In the data rows, the value 50 means zero.
Some points, one per row:
array([30, 51, 36, 46, 56, 63, 70, 46, 48, 36, 60, 38, 63, 45, 43, 56, 60,
       50, 53, 48, 53, 44, 45, 48, 49, 46, 63, 59, 42, 47, 66, 60, 58, 43,
       54, 56, 28, 52, 36, 42, 56, 52, 44, 62, 56, 49, 59, 69])
array([60, 38, 63, 55, 54, 46, 50, 42, 63, 61, 46, 61, 48, 48, 59, 51, 38,
       43, 43, 52, 55, 42, 49, 57, 61, 50, 50, 56, 44, 41, 38, 47, 46, 45,
       48, 35, 47, 55, 60, 61, 43, 46, 46, 47, 35, 51, 44, 42])
array([56, 41, 56, 51, 50, 39, 40, 46, 46, 53, 51, 57, 44, 59, 54, 44, 47,
       40, 62, 52, 57, 57, 59, 50, 54, 56, 48, 53, 49, 49, 37, 49, 47, 50,
       50, 54, 57, 54, 52, 57, 45, 40, 59, 49, 47, 55, 37, 59])
array([48, 34, 67, 65, 35, 49, 63, 25, 82, 44, 33, 24, 40, 30, 34, 50, 50,
       40, 27, 49, 57, 15, 31, 60, 69, 63, 37, 56, 29, 15, 33, 83, 61, 27,
       53, 22, 31, 63, 55, 55, 51, 51, 30, 38, 37, 57, 61, 66])
array([57, 58, 27, 48, 63, 53, 34, 59, 28, 45, 80, 64, 59, 73, 58, 52, 57,
       58, 73, 48, 37, 60, 63, 43, 35, 48, 51, 36, 59, 73, 63, 34, 46, 68,
       52, 62, 63, 34, 32, 53, 41, 57, 53, 64, 52, 36, 50, 36])
array([37, 82, 52, 77, 57, 65, 45, 42, 7, 11, 92, 67, 74, 73, 48, 36, 65,
       96, 92, 40, 25, 69, 24, 53, 28, 27, 99, 24, 47, 67, 85, 41, 61, 13,
       52, 99, 62, 24, 54, 52, 53, 61, 69, 62, 95, 34, 64, 71])
array([22, 58, 31, 44, 43, 61, 60, 25, 50, 30, 55, 33, 65, 37, 32, 47, 53,
       39, 36, 57, 67, 33, 44, 42, 57, 52, 61, 54, 61, 45, 56, 68, 44, 45,
       57, 50, 31, 61, 39, 33, 40, 56, 46, 64, 52, 47, 56, 76])
array([85, 34, 71, 63, 55, 33, 23, 62, 52, 73, 64, 69, 43, 76, 51, 41, 50,
       49, 60, 42, 41, 63, 56, 59, 42, 54, 38, 55, 41, 39, 22, 34, 35, 54,
       33, 47, 62, 64, 87, 65, 24, 30, 71, 59, 19, 55, 35, 61])
array([23, 56, 45, 58, 42, 61, 63, 22, 63, 35, 57, 32, 52, 23, 31, 46, 54,
       36, 19, 60, 77, 37, 44, 34, 54, 37, 60, 60, 47, 56, 54, 72, 48, 35,
       50, 51, 37, 80, 42, 27, 39, 51, 38, 66, 45, 41, 47, 63])
array([72, 49, 53, 52, 53, 43, 50, 65, 44, 64, 53, 56, 37, 53, 49, 43, 49,
       41, 54, 53, 44, 49, 54, 51, 54, 54, 34, 53, 47, 28, 42, 56, 57, 48,
       47, 52, 52, 47, 53, 56, 49, 38, 50, 27, 47, 55, 49, 38])
array([46, 46, 41, 39, 35, 58, 51, 44, 54, 57, 42, 44, 41, 45, 49, 50, 46,
       57, 49, 49, 58, 49, 54, 56, 76, 60, 45, 56, 36, 37, 50, 66, 55, 47,
       57, 54, 45, 54, 44, 55, 43, 48, 58, 34, 50, 63, 59, 37])
array([52, 56, 45, 44, 46, 46, 59, 62, 50, 56, 53, 53, 46, 55, 44, 55, 47,
       50, 50, 41, 40, 57, 59, 60, 61, 54, 55, 54, 52, 29, 61, 46, 63, 46,
       54, 60, 43, 57, 52, 59, 55, 48, 49, 43, 56, 51, 49, 55])
array([56, 54, 69, 61, 38, 42, 45, 59, 32, 50, 83, 58, 74, 77, 38, 56, 60,
       77, 55, 45, 36, 72, 29, 63, 37, 46, 71, 44, 42, 37, 42, 40, 59, 38,
       61, 79, 38, 66, 60, 52, 23, 45, 83, 58, 65, 45, 49, 66])
array([70, 29, 70, 46, 38, 41, 58, 41, 88, 75, 26, 37, 27, 39, 40, 47, 38,
       29, 22, 49, 58, 26, 58, 50, 68, 65, 34, 72, 29, 28, 32, 70, 37, 54,
       41, 14, 41, 66, 58, 59, 45, 48, 31, 39, 23, 68, 52, 39])
array([56, 48, 43, 47, 53, 50, 47, 66, 43, 45, 43, 59, 54, 50, 54, 54, 48,
       60, 57, 41, 43, 57, 47, 54, 46, 45, 44, 39, 55, 62, 60, 40, 60, 65,
       49, 59, 57, 35, 38, 54, 71, 56, 49, 47, 49, 54, 51, 35])
array([58, 61, 50, 41, 53, 49, 38, 50, 42, 52, 59, 48, 44, 54, 48, 55, 44,
       42, 61, 51, 53, 56, 68, 41, 41, 56, 50, 52, 55, 54, 53, 50, 39, 60,
       48, 48, 45, 56, 45, 47, 48, 44, 57, 48, 39, 56, 46, 45])
array([70, 53, 41, 59, 57, 46, 25, 72, 11, 47, 73, 84, 60, 84, 72, 47, 52,
       72, 80, 38, 36, 76, 54, 49, 26, 41, 62, 33, 56, 60, 41, 28, 39, 53,
       48, 76, 69, 42, 57, 54, 46, 54, 70, 58, 58, 43, 49, 46])
array([56, 63, 71, 65, 34, 42, 41, 50, 25, 53, 70, 44, 51, 84, 36, 51, 57,
       70, 71, 50, 43, 61, 41, 48, 41, 57, 58, 53, 43, 38, 41, 53, 46, 34,
       51, 82, 41, 58, 63, 52, 48, 38, 73, 53, 59, 58, 42, 64])
array([11, 49, 31, 33, 29, 58, 69, 28, 99, 41, 9, 15, 43, 7, 31, 58, 51,
       19, 19, 58, 78, 17, 37, 50, 94, 66, 42, 74, 46, 56, 52, 77, 51, 56,
       37, 7, 34, 52, 30, 45, 37, 67, 0, 34, 27, 63, 46, 46])
array([35, 50, 46, 40, 60, 46, 45, 61, 40, 43, 57, 52, 67, 46, 45, 64, 57,
       64, 63, 46, 49, 65, 53, 48, 53, 56, 45, 44, 55, 54, 63, 46, 51, 56,
       46, 59, 43, 35, 39, 53, 52, 51, 52, 37, 62, 55, 64, 39])
array([49, 51, 24, 20, 76, 59, 45, 74, 59, 39, 38, 51, 29, 41, 70, 74, 50,
       33, 38, 49, 52, 40, 75, 58, 42, 52, 26, 49, 77, 78, 82, 35, 64, 80,
       46, 39, 63, 34, 23, 65, 66, 58, 26, 33, 16, 64, 72, 9])
array([47, 50, 80, 79, 50, 59, 60, 19, 16, 40, 43, 67, 45, 61, 61, 11, 31,
       74, 84, 65, 47, 81, 40, 29, 36, 62, 81, 41, 49, 47, 26, 47, 28, 18,
       54, 69, 67, 33, 69, 18, 59, 67, 64, 41, 86, 35, 36, 80])
array([72, 31, 60, 37, 53, 35, 45, 54, 71, 76, 34, 67, 38, 39, 74, 43, 52,
       44, 47, 45, 46, 39, 42, 62, 57, 43, 32, 59, 36, 48, 32, 41, 50, 53,
       44, 24, 80, 51, 67, 57, 45, 50, 47, 42, 45, 42, 51, 32])
array([40, 44, 63, 48, 35, 49, 67, 42, 46, 48, 29, 36, 40, 24, 38, 40, 28,
       53, 61, 65, 59, 42, 38, 39, 63, 70, 38, 59, 38, 39, 50, 58, 73, 40,
       58, 55, 39, 54, 52, 43, 76, 69, 37, 26, 62, 62, 51, 50])
array([37, 64, 25, 35, 69, 50, 40, 62, 19, 19, 74, 56, 59, 60, 67, 67, 53,
       60, 65, 51, 37, 59, 54, 44, 29, 28, 53, 35, 67, 77, 79, 41, 39, 54,
       41, 69, 58, 20, 27, 41, 46, 57, 57, 60, 58, 36, 50, 40])
array([64, 51, 47, 57, 49, 45, 43, 51, 46, 58, 58, 56, 54, 58, 40, 53, 45,
       54, 55, 47, 43, 49, 55, 50, 44, 40, 44, 50, 42, 44, 41, 53, 38, 43,
       53, 49, 45, 57, 55, 54, 50, 50, 56, 52, 49, 53, 49, 52])
16 more points follow, each with its number after it:
array([44, 39, 36, 28, 67, 50, 58, 67, 76, 40, 32, 44, 59, 18, 61, 60, 52,
       28, 27, 50, 49, 25, 47, 63, 61, 43, 30, 55, 62, 64, 76, 54, 62, 77,
       49, 25, 61, 31, 29, 52, 57, 54, 30, 64, 30, 43, 75, 29]) 0
array([0, 82, 22, 17, 70, 89, 71, 65, 36, 0, 45, 45, 56, 19, 51, 73, 57,
       30, 57, 61, 53, 53, 47, 22, 32, 35, 57, 35, 95, 86, 99, 59, 71, 70,
       39, 68, 44, 25, 0, 30, 91, 68, 34, 59, 54, 34, 65, 22]) 1
array([67, 56, 46, 57, 61, 61, 26, 69, 6, 44, 59, 75, 72, 91, 67, 42, 53,
       77, 97, 51, 40, 79, 45, 47, 25, 31, 65, 24, 58, 55, 51, 30, 49, 42,
       47, 77, 67, 31, 75, 48, 61, 47, 69, 43, 65, 32, 47, 51]) 2
array([54, 39, 51, 46, 42, 39, 51, 52, 56, 63, 52, 51, 56, 55, 46, 39, 55,
       66, 54, 38, 50, 44, 30, 57, 70, 59, 50, 57, 25, 30, 55, 55, 58, 38,
       61, 52, 39, 59, 49, 66, 47, 46, 54, 37, 55, 56, 62, 55]) 3
array([72, 37, 52, 38, 47, 24, 36, 47, 61, 80, 44, 68, 19, 58, 64, 49, 52,
       43, 54, 52, 37, 50, 65, 55, 54, 68, 42, 62, 60, 43, 39, 33, 49, 51,
       46, 35, 67, 62, 57, 57, 42, 46, 37, 39, 30, 76, 42, 32]) 4
array([51, 58, 54, 48, 48, 53, 44, 53, 35, 44, 55, 57, 47, 56, 52, 53, 45,
       52, 63, 43, 54, 57, 57, 42, 37, 54, 47, 46, 54, 60, 49, 48, 51, 53,
       49, 61, 59, 42, 50, 58, 52, 53, 54, 47, 50, 48, 47, 41]) 5
array([40, 45, 58, 71, 38, 43, 60, 30, 69, 60, 48, 31, 56, 40, 48, 44, 59,
       36, 18, 54, 63, 34, 43, 47, 53, 45, 52, 57, 47, 39, 35, 58, 48, 50,
       55, 39, 53, 66, 57, 42, 56, 48, 45, 64, 47, 48, 44, 75]) 6
array([89, 69, 65, 71, 51, 20, 27, 62, 13, 62, 76, 91, 40, 97, 60, 44, 48,
       81, 95, 41, 25, 83, 67, 65, 30, 45, 61, 53, 50, 25, 18, 27, 52, 44,
       68, 75, 50, 55, 60, 63, 36, 31, 76, 55, 41, 44, 41, 60]) 7
array([18, 38, 40, 53, 43, 63, 60, 27, 55, 43, 40, 42, 45, 29, 61, 49, 51,
       45, 56, 58, 57, 47, 38, 47, 64, 62, 58, 43, 48, 59, 59, 64, 41, 47,
       56, 51, 43, 49, 31, 45, 41, 67, 37, 35, 63, 51, 56, 48]) 8
array([20, 55, 69, 68, 19, 76, 68, 6, 20, 27, 36, 39, 65, 33, 11, 32, 58,
       67, 46, 47, 72, 45, 8, 46, 55, 61, 78, 42, 49, 49, 44, 67, 56, 6,
       54, 82, 15, 69, 63, 40, 53, 57, 65, 53, 90, 49, 38, 99]) 9
array([30, 47, 47, 35, 43, 54, 56, 50, 40, 32, 42, 21, 65, 36, 37, 41, 52,
       39, 38, 56, 66, 44, 46, 58, 50, 43, 62, 43, 63, 53, 64, 63, 58, 39,
       58, 65, 39, 53, 42, 45, 64, 47, 55, 49, 62, 44, 65, 54]) 10
array([75, 56, 46, 44, 66, 48, 29, 92, 32, 56, 72, 92, 62, 78, 64, 55, 66,
       72, 61, 37, 29, 61, 50, 53, 33, 33, 42, 44, 48, 62, 61, 32, 57, 62,
       59, 62, 67, 42, 56, 58, 36, 44, 63, 55, 42, 50, 53, 44]) 11
array([45, 43, 57, 66, 31, 48, 50, 37, 37, 48, 49, 54, 61, 68, 42, 36, 50,
       66, 69, 56, 44, 60, 33, 44, 56, 54, 74, 52, 37, 38, 37, 47, 54, 34,
       48, 72, 38, 55, 64, 39, 42, 53, 70, 44, 80, 40, 51, 78]) 12
array([43, 54, 50, 58, 49, 50, 53, 44, 47, 49, 57, 49, 57, 52, 42, 58, 54,
       50, 44, 50, 50, 49, 53, 49, 45, 48, 52, 48, 51, 50, 50, 51, 51, 44,
       55, 57, 52, 51, 53, 41, 50, 48, 55, 55, 49, 46, 49, 57]) 13
array([78, 60, 71, 65, 47, 42, 40, 75, 21, 73, 66, 72, 53, 71, 64, 38, 56,
       74, 58, 45, 36, 65, 47, 50, 29, 44, 73, 40, 37, 35, 41, 23, 55, 47,
       54, 68, 68, 41, 70, 61, 55, 35, 70, 45, 59, 42, 33, 57]) 14
array([38, 59, 72, 64, 38, 53, 46, 39, 20, 42, 62, 38, 48, 45, 20, 32, 46,
       65, 45, 52, 60, 61, 25, 51, 40, 59, 69, 62, 37, 18, 59, 54, 75, 16,
       61, 99, 27, 63, 51, 39, 54, 45, 63, 45, 75, 44, 60, 88]) 15
Which two of these numbered points are nearest to each point below by angle, seen from the average point of the first points? Their numbers follow each, nearest first.
array([46, 44, 34, 23, 61, 58, 53, 52, 79, 47, 30, 39, 40, 23, 51, 57, 45,
       28, 29, 49, 57, 33, 63, 59, 56, 49, 24, 58, 58, 62, 68, 47, 53, 76,
       39, 21, 61, 43, 32, 57, 66, 45, 25, 43, 34, 61, 61, 25]) > 0 1
array([59, 61, 47, 45, 57, 51, 43, 54, 42, 41, 49, 56, 47, 63, 50, 56, 49,
       43, 64, 53, 48, 55, 66, 48, 42, 39, 44, 46, 61, 55, 54, 35, 52, 55,
       46, 57, 46, 42, 43, 47, 51, 55, 49, 42, 52, 47, 47, 33]) > 5 1
array([53, 55, 59, 44, 52, 47, 37, 48, 37, 46, 51, 54, 44, 60, 55, 56, 58,
       44, 64, 50, 47, 51, 61, 50, 42, 48, 48, 51, 53, 52, 55, 42, 50, 62,
       44, 55, 63, 44, 44, 47, 46, 45, 57, 45, 55, 55, 46, 43]) > 5 11
array([19, 77, 59, 54, 30, 47, 67, 37, 31, 41, 50, 22, 55, 33, 9, 48, 38,
       58, 46, 58, 63, 44, 45, 63, 63, 63, 70, 66, 46, 9, 47, 72, 80, 22,
       67, 82, 12, 62, 38, 48, 69, 53, 71, 23, 62, 44, 63, 76]) > 15 9
array([55, 61, 42, 43, 56, 51, 50, 80, 42, 41, 56, 65, 60, 73, 50, 57, 58,
       52, 55, 42, 37, 66, 56, 52, 39, 45, 36, 51, 53, 66, 58, 47, 58, 56,
       46, 53, 53, 39, 42, 35, 55, 41, 52, 58, 42, 48, 55, 45]) > 11 2
array([33, 56, 61, 59, 37, 52, 59, 39, 44, 46, 46, 45, 57, 42, 37, 41, 47,
       53, 41, 54, 59, 45, 42, 43, 52, 55, 54, 54, 46, 40, 42, 67, 51, 35,
       48, 57, 40, 59, 57, 38, 54, 55, 49, 50, 59, 44, 42, 64]) > 9 15
array([41, 34, 33, 29, 67, 52, 52, 56, 66, 45, 39, 50, 36, 36, 59, 55, 48,
       37, 48, 52, 54, 45, 59, 60, 57, 63, 38, 48, 53, 67, 63, 52, 59, 64,
       41, 29, 59, 38, 35, 57, 54, 53, 33, 39, 30, 61, 62, 27]) > 0 1
array([73, 34, 80, 60, 35, 31, 65, 50, 63, 79, 33, 39, 37, 61, 25, 39, 54,
       58, 34, 40, 58, 36, 37, 65, 72, 74, 48, 57, 20, 0, 29, 64, 59, 35,
       50, 48, 25, 79, 77, 64, 31, 39, 52, 30, 45, 74, 49, 71]) > 3 6
array([48, 27, 34, 9, 71, 54, 47, 74, 98, 30, 0, 57, 45, 12, 89, 40, 53,
       35, 38, 41, 52, 40, 42, 52, 77, 54, 34, 62, 57, 86, 83, 45, 46, 79,
       34, 11, 72, 18, 25, 72, 63, 64, 22, 44, 29, 56, 72, 10]) > 0 1
array([43, 50, 56, 63, 43, 45, 51, 34, 50, 45, 52, 46, 50, 49, 42, 41, 58,
       59, 44, 42, 56, 49, 41, 49, 59, 54, 62, 46, 43, 43, 49, 51, 45, 49,
       48, 57, 46, 52, 57, 53, 53, 51, 50, 46, 62, 49, 52, 62]) > 9 12
array([54, 34, 85, 71, 38, 45, 51, 38, 69, 64, 35, 38, 52, 46, 42, 25, 43,
       41, 21, 37, 57, 33, 50, 51, 43, 50, 46, 66, 41, 45, 24, 69, 38, 41,
       46, 24, 51, 65, 74, 37, 59, 55, 36, 59, 51, 55, 32, 65]) > 6 9
array([61, 57, 52, 70, 43, 43, 34, 48, 24, 63, 82, 70, 66, 90, 56, 31, 60,
       87, 77, 44, 40, 67, 46, 57, 29, 38, 69, 40, 50, 32, 50, 31, 40, 33,
       64, 76, 57, 58, 54, 57, 23, 35, 81, 64, 77, 47, 48, 85]) > 7 14
array([37, 64, 66, 69, 39, 53, 52, 36, 30, 59, 65, 44, 58, 59, 18, 39, 44,
       60, 54, 56, 58, 53, 41, 44, 49, 52, 76, 54, 33, 19, 41, 60, 58, 15,
       56, 84, 29, 70, 64, 46, 48, 46, 71, 42, 78, 55, 41, 78]) > 15 12
array([50, 64, 43, 56, 54, 50, 36, 74, 9, 38, 74, 63, 65, 73, 65, 52, 55,
       73, 73, 54, 34, 92, 51, 31, 27, 27, 63, 39, 50, 54, 72, 36, 53, 39,
       56, 83, 52, 35, 50, 41, 43, 51, 70, 63, 66, 29, 41, 51]) > 2 11
array([20, 48, 45, 62, 26, 58, 62, 25, 37, 42, 63, 39, 63, 46, 37, 30, 54,
       66, 48, 53, 50, 46, 24, 53, 66, 62, 72, 43, 41, 53, 63, 76, 49, 33,
       53, 60, 42, 56, 50, 33, 33, 67, 66, 58, 73, 44, 57, 85]) > 9 12
array([58, 53, 37, 51, 69, 46, 41, 67, 31, 39, 55, 69, 65, 64, 43, 60, 63,
       62, 45, 39, 23, 59, 61, 51, 45, 36, 47, 39, 51, 59, 60, 42, 54, 55,
       56, 59, 53, 43, 47, 51, 54, 49, 56, 63, 53, 56, 50, 43]) > 11 2
array([22, 72, 37, 67, 30, 55, 57, 40, 28, 22, 78, 26, 54, 53, 16, 72, 56,
       38, 40, 56, 41, 56, 64, 40, 29, 55, 56, 42, 55, 50, 61, 71, 49, 37,
       64, 70, 39, 60, 39, 26, 49, 36, 48, 58, 53, 54, 39, 57]) > 13 10
array([63, 47, 57, 54, 40, 40, 34, 50, 51, 61, 55, 57, 40, 52, 36, 50, 51,
       61, 50, 46, 44, 46, 53, 58, 55, 53, 46, 55, 28, 42, 49, 62, 59, 43,
       45, 44, 44, 60, 58, 49, 41, 49, 52, 41, 48, 49, 55, 59]) > 3 4
array([43, 58, 63, 50, 37, 52, 58, 42, 68, 53, 48, 39, 47, 39, 37, 54, 42,
       37, 28, 57, 51, 44, 51, 47, 63, 53, 48, 61, 42, 28, 46, 66, 53, 42,
       52, 43, 41, 63, 51, 56, 61, 48, 41, 53, 41, 62, 34, 51]) > 6 10
array([44, 51, 55, 50, 46, 52, 54, 49, 29, 29, 48, 52, 67, 46, 40, 44, 67,
       56, 48, 44, 47, 52, 36, 54, 53, 43, 58, 46, 55, 45, 56, 50, 53, 44,
       51, 58, 50, 52, 49, 41, 50, 48, 53, 48, 71, 43, 47, 63]) > 9 10
array([31, 55, 28, 18, 67, 57, 63, 76, 96, 43, 31, 34, 51, 20, 60, 68, 60,
       40, 24, 52, 53, 21, 56, 48, 57, 34, 16, 58, 70, 84, 72, 55, 62, 74,
       49, 14, 58, 26, 24, 52, 70, 60, 25, 49, 31, 46, 68, 27]) > 0 1
array([57, 51, 62, 59, 38, 39, 52, 34, 45, 62, 51, 56, 55, 59, 47, 33, 53,
       66, 56, 51, 47, 48, 44, 48, 62, 48, 64, 56, 33, 36, 37, 54, 50, 24,
       49, 63, 44, 55, 64, 39, 47, 47, 65, 52, 70, 41, 46, 68]) > 12 15
array([29, 63, 61, 52, 44, 61, 60, 39, 39, 27, 59, 35, 68, 39, 19, 50, 52,
       41, 40, 58, 58, 50, 35, 42, 48, 46, 61, 53, 52, 42, 55, 68, 57, 35,
       58, 74, 41, 67, 47, 36, 64, 54, 48, 63, 63, 41, 43, 71]) > 9 10
array([79, 57, 26, 50, 72, 43, 38, 99, 18, 65, 79, 87, 66, 96, 58, 63, 70,
       65, 72, 28, 36, 73, 65, 56, 16, 36, 55, 39, 60, 43, 52, 21, 59, 57,
       48, 54, 73, 31, 50, 65, 49, 47, 67, 55, 41, 51, 40, 35]) > 11 2
array([67, 48, 40, 40, 66, 53, 46, 68, 35, 40, 52, 62, 43, 52, 65, 59, 52,
       39, 73, 47, 44, 57, 63, 46, 34, 37, 39, 47, 69, 94, 69, 31, 47, 74,
       46, 42, 60, 23, 36, 59, 57, 50, 52, 45, 44, 46, 58, 21]) > 5 11
array([48, 59, 52, 49, 50, 64, 62, 51, 45, 35, 49, 35, 40, 31, 31, 60, 49,
       56, 20, 47, 50, 53, 55, 53, 40, 51, 36, 43, 58, 42, 42, 56, 57, 47,
       41, 57, 50, 56, 49, 60, 65, 48, 51, 64, 55, 58, 37, 56]) > 13 10
array([48, 47, 40, 34, 56, 51, 43, 52, 66, 51, 33, 47, 37, 28, 68, 56, 51,
       33, 49, 54, 50, 40, 63, 44, 58, 53, 31, 51, 61, 69, 64, 55, 50, 75,
       46, 24, 61, 34, 32, 57, 47, 53, 34, 41, 34, 60, 55, 25]) > 0 4
array([47, 58, 46, 51, 48, 51, 43, 34, 55, 42, 50, 53, 55, 37, 57, 48, 42,
       55, 52, 54, 47, 43, 42, 45, 56, 49, 59, 43, 49, 62, 52, 52, 40, 46,
       52, 43, 55, 49, 58, 51, 48, 51, 52, 55, 61, 38, 52, 46]) > 8 0
array([53, 49, 66, 68, 39, 46, 49, 49, 38, 57, 64, 48, 64, 71, 38, 38, 52,
       70, 54, 58, 36, 52, 34, 52, 44, 51, 63, 54, 40, 34, 36, 49, 44, 32,
       58, 65, 43, 64, 65, 41, 41, 49, 64, 59, 57, 46, 38, 69]) > 12 15
array([79, 36, 54, 41, 35, 32, 29, 52, 75, 82, 39, 61, 27, 54, 59, 48, 36,
       42, 49, 49, 52, 40, 67, 60, 61, 69, 38, 68, 38, 36, 12, 49, 25, 60,
       37, 20, 63, 60, 69, 72, 43, 39, 45, 39, 33, 65, 33, 40]) > 4 6
array([59, 49, 59, 51, 45, 46, 57, 58, 53, 60, 48, 58, 45, 49, 45, 47, 52,
       54, 46, 46, 45, 48, 49, 51, 44, 55, 52, 51, 40, 35, 43, 55, 51, 46,
       56, 52, 41, 54, 54, 51, 53, 42, 49, 41, 46, 57, 53, 52]) > 3 4
array([38, 38, 51, 65, 44, 48, 64, 33, 77, 52, 45, 31, 68, 26, 49, 39, 51,
       25, 32, 45, 67, 35, 37, 51, 57, 45, 62, 60, 52, 57, 52, 73, 37, 30,
       57, 42, 38, 63, 64, 41, 52, 65, 28, 67, 51, 51, 53, 82]) > 6 8
array([78, 51, 57, 91, 15, 53, 15, 47, 39, 86, 70, 65, 28, 88, 53, 40, 45,
       73, 82, 42, 44, 86, 57, 58, 33, 75, 84, 60, 33, 27, 0, 35, 32, 34,
       44, 75, 62, 77, 89, 56, 25, 47, 78, 56, 59, 46, 37, 71]) > 7 14
array([78, 41, 62, 57, 44, 29, 30, 60, 32, 64, 68, 77, 49, 90, 59, 47, 54,
       62, 63, 48, 29, 59, 58, 52, 37, 45, 50, 47, 35, 50, 24, 34, 45, 46,
       47, 56, 58, 52, 76, 59, 30, 28, 66, 49, 48, 56, 34, 47]) > 7 14
array([57, 46, 68, 56, 38, 46, 61, 42, 61, 63, 42, 42, 47, 52, 35, 51, 47,
       53, 38, 42, 67, 37, 46, 57, 64, 59, 56, 70, 29, 15, 35, 69, 58, 40,
       51, 53, 34, 65, 58, 46, 44, 41, 54, 36, 63, 60, 46, 64]) > 3 6
array([75, 57, 64, 63, 43, 48, 40, 32, 33, 69, 61, 64, 45, 79, 69, 39, 52,
       53, 71, 48, 54, 60, 45, 48, 41, 56, 60, 51, 46, 43, 23, 42, 38, 32,
       58, 67, 54, 63, 77, 48, 30, 42, 73, 56, 54, 53, 29, 64]) > 7 14
array([81, 30, 75, 76, 31, 45, 45, 42, 58, 76, 49, 52, 39, 64, 48, 28, 49,
       58, 48, 39, 45, 56, 42, 55, 57, 42, 50, 56, 36, 16, 17, 55, 47, 56,
       52, 42, 48, 75, 82, 63, 41, 46, 60, 49, 66, 53, 45, 63]) > 3 12
array([43, 30, 53, 71, 36, 52, 62, 33, 77, 47, 36, 26, 54, 36, 40, 43, 51,
       39, 23, 40, 61, 29, 33, 54, 65, 48, 56, 62, 43, 47, 49, 59, 51, 33,
       57, 42, 38, 62, 47, 44, 48, 63, 43, 56, 50, 48, 50, 67]) > 6 9
array([15, 62, 12, 20, 60, 67, 60, 52, 45, 20, 50, 48, 65, 31, 50, 64, 63,
       49, 58, 59, 54, 59, 53, 52, 38, 41, 50, 32, 81, 89, 91, 50, 59, 66,
       49, 51, 47, 26, 12, 47, 50, 55, 46, 51, 55, 48, 63, 39]) > 1 0
array([73, 46, 69, 54, 33, 37, 39, 62, 28, 66, 48, 65, 53, 59, 60, 35, 42,
       66, 78, 39, 38, 56, 39, 55, 45, 41, 67, 45, 41, 33, 41, 32, 47, 38,
       41, 52, 66, 38, 63, 54, 58, 50, 72, 37, 68, 53, 40, 47]) > 14 2
array([79, 41, 67, 56, 57, 48, 52, 56, 41, 69, 57, 62, 39, 67, 46, 56, 46,
       51, 70, 36, 36, 62, 53, 54, 39, 38, 45, 49, 39, 33, 34, 32, 40, 47,
       54, 34, 53, 51, 66, 75, 54, 35, 62, 40, 39, 53, 42, 41]) > 7 14
array([73, 37, 63, 60, 53, 34, 36, 53, 71, 75, 46, 69, 32, 71, 58, 51, 42,
       55, 41, 44, 38, 56, 75, 56, 54, 55, 33, 49, 44, 47, 33, 39, 38, 61,
       47, 28, 55, 54, 57, 59, 27, 42, 46, 64, 27, 64, 45, 52]) > 4 7
array([47, 70, 42, 22, 58, 62, 52, 49, 35, 42, 46, 41, 36, 36, 49, 65, 46,
       45, 54, 56, 49, 66, 53, 49, 39, 47, 47, 48, 68, 54, 75, 39, 63, 54,
       39, 60, 54, 41, 34, 42, 68, 58, 51, 40, 48, 55, 56, 18]) > 1 5
array([24, 58, 36, 50, 57, 61, 53, 43, 34, 26, 50, 48, 59, 39, 53, 48, 53,
       50, 57, 64, 50, 49, 46, 41, 52, 46, 67, 45, 66, 73, 73, 54, 45, 61,
       43, 58, 50, 38, 29, 32, 52, 63, 45, 57, 61, 41, 65, 58]) > 1 8
array([99, 39, 69, 83, 34, 23, 23, 40, 46, 99, 49, 75, 37, 81, 64, 22, 49,
       75, 59, 31, 53, 61, 47, 68, 65, 74, 62, 57, 28, 16, 0, 37, 41, 34,
       53, 60, 53, 67, 99, 74, 20, 30, 75, 28, 49, 64, 20, 57]) > 7 14
array([31, 59, 53, 56, 42, 56, 57, 40, 34, 38, 59, 44, 62, 48, 37, 43, 51,
       62, 53, 60, 54, 54, 40, 51, 59, 47, 66, 48, 41, 41, 55, 65, 53, 39,
       54, 67, 30, 58, 46, 37, 40, 50, 59, 56, 71, 41, 59, 79]) > 9 15
array([79, 38, 61, 63, 43, 41, 37, 48, 38, 71, 49, 67, 50, 61, 64, 43, 42,
       62, 80, 45, 38, 64, 46, 55, 56, 50, 61, 52, 35, 40, 28, 45, 49, 41,
       51, 54, 50, 52, 70, 55, 49, 55, 60, 47, 59, 55, 40, 59]) > 7 14
array([63, 45, 71, 57, 49, 55, 50, 53, 33, 61, 50, 59, 58, 55, 62, 26, 44,
       68, 65, 47, 49, 59, 40, 47, 56, 53, 58, 42, 44, 52, 41, 48, 43, 40,
       42, 61, 57, 45, 66, 55, 49, 54, 70, 45, 59, 53, 54, 64]) > 14 12
array([42, 78, 25, 42, 54, 62, 42, 52, 13, 25, 75, 75, 57, 64, 69, 58, 61,
       50, 74, 57, 57, 69, 69, 40, 20, 37, 55, 37, 86, 81, 60, 20, 38, 69,
       46, 69, 65, 36, 40, 34, 59, 44, 58, 64, 58, 23, 45, 57]) > 5 2
array([64, 43, 49, 58, 64, 53, 43, 76, 47, 57, 50, 63, 59, 53, 64, 37, 63,
       50, 53, 41, 30, 55, 46, 54, 33, 38, 42, 42, 55, 66, 62, 35, 51, 55,
       44, 52, 73, 29, 58, 57, 52, 45, 57, 62, 54, 37, 58, 47]) > 11 2
array([76, 52, 35, 20, 76, 46, 13, 67, 39, 58, 59, 70, 32, 62, 82, 69, 48,
       46, 71, 43, 46, 61, 79, 43, 26, 47, 30, 34, 72, 79, 59, 17, 34, 77,
       48, 33, 72, 23, 43, 66, 54, 53, 36, 44, 31, 46, 53, 12]) > 5 11
array([88, 26, 73, 69, 24, 21, 45, 51, 73, 98, 39, 46, 26, 61, 55, 42, 33,
       34, 36, 40, 49, 44, 68, 59, 63, 61, 35, 70, 34, 26, 8, 41, 45, 45,
       46, 14, 53, 59, 78, 68, 31, 40, 44, 39, 29, 70, 33, 43]) > 4 6
array([69, 48, 51, 61, 58, 45, 45, 71, 52, 51, 63, 69, 43, 58, 48, 47, 57,
       63, 62, 38, 40, 61, 44, 53, 36, 48, 54, 45, 43, 43, 46, 33, 63, 44,
       50, 57, 47, 40, 69, 52, 53, 41, 60, 54, 49, 46, 45, 45]) > 14 11
